One turn sends every row of this set to another row. A few are shown first. Where does it send the rows asked after them?
Q827: [ 22 -24  33   7 -52 -48   7 -34   3  41 -28 -30 -40   0  -4   0   0 -20
   7  -9]
Q825: [-39  -2 -19   7  -9   7   4 -32  43  -3  27  27  37  24 -13 -12  -3 -18
   6  -2]
Q340: [-46 -19  -9  15 -16  33  21   3  48 -13  43  12  10   8 -14 -12  -8 -16
   8  32]
Q146: [ 11 -10  39  10 -53 -34 -15 -28  14  53 -27 -31 -29  11   9  -9   6 -23
   9 -17]
Q864: [-19  -2 -42 -10  -8   1  10 -32  39   4  24  34  18  25  -7  -6 -13  -8
   7 -12]
Q843: [ -1 -46  42  -3 -36 -17  30  -3  12  22 -17 -51 -56  -9   4  13   4  -9
   3  29]
Q787: [-29 -22 -35  -5 -10  33  31   4  49 -12  39  14 -10   7 -14 -10 -16  -2
   7  27]
Q493: [-35  -3   3  23 -38   9  -4   8  36   9  45  39  17  19  16   0 -18 -24
   7   6]
Q740: [ -9   5 -29   2 -15  18  13 -31  43 -14  30  28  22  18  -6  -1 -17 -36
  10 -16]
Q601: [ 13 -35  21  -3 -32 -30  26 -44  13  23 -34 -51 -44  -8 -31 -11  11 -15
   8   8]
Q447: [ -1 -32  45  14 -52   1  11   4  25  34 -13 -55 -59  -9  -3 -16   4 -17
  10  24]
Q13: [ 13 -38  37  10 -53 -24  23  -7  11  31 -18 -46 -63 -13  -8  -3  -2 -18
   8  20]
Q530: [-18  -9 -25   7 -16  41  31  -4  49 -26  40  12   0   4 -12  -3 -17 -32
  11  13]
Q139: [ -8   2 -13  17 -36  25  10   6  38  -6  46  34   2  11  15   8 -28 -39
   9  -5]
Q790: [ -2 -25  21  -4 -22 -12  13 -48  29  27 -36 -60 -29   1 -32 -27  20 -14
  10   2]
Q258: [-15  -6 -21   7 -38   9   6  18  35  13  46  43  -6  18  23   6 -29 -12
   6   5]
Q26: [  0 -36  23 -17 -15 -33  27 -47  12  19 -38 -49 -29   2 -14   5  17  -7
   3   5]
Q543: [ 10 -27  42  -3 -43 -47   6 -23   0  39 -26 -26 -34   8  21  18   2 -15
   3  -5]

Q787 -> Q258
Q543 -> Q26
Where do these go?
Q740 -> Q530
Q447 -> Q146
Q340 -> Q493
Q13 -> Q827

